Each path is a new rotation, seen through one point. The rows after it are directions, each followed by how far the rotation turns it, in deg/step (0 if it stays put).
Each turn is a multiple of 5 degrees from 10 to 175, or 0.
Each row of a path follows its step; steps can be skipped.

step 0: [-11  -4   5  -2  16   4 -15  17  -5   0   2 -12   2 -13   9   2  -2   3
  -3  12   3  -2 -16   0   4  -1  -2   2  16  -7 -18  13  -1 -16   8  -5
 -14  -7  -2 -10   0   8 -11 -12  -4   6  -1  -4 -12   3  17  -8 -21   1
 -18  11 -23  -5]
step 1: [ -9   0   1  24  -6  11  12  -3  -3 -17  15 -10  14  15 -11 -11 -10 -10
 -17 -15  -4   9  16  11   2   0  -8 -10  -1  -9  -6  -5  12  -3  -8  10
  -6  -1   1   2 -10  -9  -5  16  -8  -3   1  19  -5  -3 -15  -2  16  -3
  10   4   0   4]
step 10: [-12   5   1 -15 -19  11   3  -4  -9 -20  -1   5  -7  -3  27  -1   2  12
   4  -1  -3  -7 -10 -18   1   2  -7  -3   8 -18  -1  -5  -7 -16  17  15
  -7  15  -2   3   3  13   9   6  -4   5 -16 -10  -6  -5   5   8  -8 -12
   5  -4   0   7]
step 11: [  8 -14   2   5  -7   0  -1   2 -11  -7   5   6  11   8 -16   2  20  -2
  -2  -6 -16   3  11   3   0   6  -4 -16  10   7   4   6  16   4  -6  -7
  -7 -19   9   7  -2  11   4 -27  -8   6  12  10  13  19 -15   9  -3  21
   1  -3   8  -1]
step 14: [  9  -7  10  -9  16 -19 -11  -9   6  -5 -12  -1 -22  -7 -23 -11  -2  -9
   7   2   3   7 -11  12   3   0  18   1  -2   2  -4   3   1   7  -8 -11
  12   0   0   9 -11  -8   2  13 -11 -15  -6  16 -16  14  -1   7  -1  -6
   5  12  11   4]
step 15: [  3  18   1   5  -7  -5 -12   0  -6   5   8  16  -6  -8  30 -11   6  14
   1 -17  12 -16   2  -6   0  -7 -11   8  -1 -21  -3   7   0  -8   6   4
 -11   8 -16 -13  12   5   1   5  -4  -7 -10  -3   6   2  -5  -3  -1  -6
  -8  -4 -20  13]
step 18: [  8  17  -9   3  -7  11   7   9   2  14  -2  -9  29  -1  11   0   1 -10
  -9 -10   5   8   0 -19   8  16 -16 -19  18   9  -9  -6  -9  -1  -5  -5
   3   3   2  -8  -6  -9   3  11   8  -1   0   1   1 -18   2   0   0   1
  25   7   2  -6]
step 21: [ -3   6  -1  11  -1  -4  17  -9 -17 -11   6 -10   1  17  -9 -15  -6   4
  -3   6  -6   6  22  -2   1   5  13 -10  -7 -19   9  -2   9  -2 -16  19
   2 -17   8 -13   3 -16  -1   1  -5   1  -3   4  15  -8   5  -8   7   9
  -8   5  15   8]
Directions:
[ 0 -4  1  1  1  0 -2 -5  3 -3 -3 -6  1  2  0  1  0 -3  2  4 -1 -1 -1 -2
  0  5 -1 -4 -1 -4 -4 -3 -3 -4  0 -5  4  1 -2 -3 -1 -3  0  2 -1 -2  4 -2
  1  1 -1 -2 -4  0 -3  0  5  3]
160
[-1  4  0  1 -1  1  3 -4 -2  2 -1 -5 -6  4  4  0  0 -4 -1  1 -1  2  2  5
 -1  3  2  0  1  0  1  2  0  2 -4  1  0 -4 -2  3 -6  2 -2 -2  3 -2  3  2
  2  4 -1  1  3  4  4  1  3 -2]
145
[-1 -3 -1  1 -7  4  1 -1  2 -1 -1  1  2  1 -3  2  3 -4 -7 -3  3 -1 -2  2
  3  0  3  0 -6  2  3 -3 -1 -2  1 -1 -5 -2  1 -2 -2 -3 -5 -5 -3  0  0 -1
  3 -3 -1 -4  0 -1  1  1 -1 -3]
70
[-1  2  2  1 -4 -1 -1 -2 -2  0  5  2 -4 -4  0  1  1  0  0  5  0 -1  2 -3
  5 -7  0  1  5  2 -1  0 -2 -1 -2 -6 -1  3  0 -1  2 -2 -2 -2 -6 -2  3  3
  2  0  1  6  0 -2  4  0  2  1]
20
[ 1  0 -4  2 -5  1 -2 -4  1  2  2  1 -2  5  0 -2 -2  2  0  1  0  4  0 -8
  1  3 -1 -2  0 -3  5 -1 -5  2 -2  4 -5  0  0 -2  1 -3 -1  1  2 -1 -2 -3
 -2 -1  6  1  1  2  2 -5  0  3]
130
[ 1  2  3  1 -3 -4  3  0 -2 -3  4  0  4  1 -4 -3 -2  2  0  1  1 -1  0 -3
 -7  0 -2 -5  0 -2  0 -1  1  2 -1 -3  2 -5  3  1  0 -6  2 -1  0  0  1  3
 -1  1 -3 -4  1  2  6 -2 -1 -4]
145
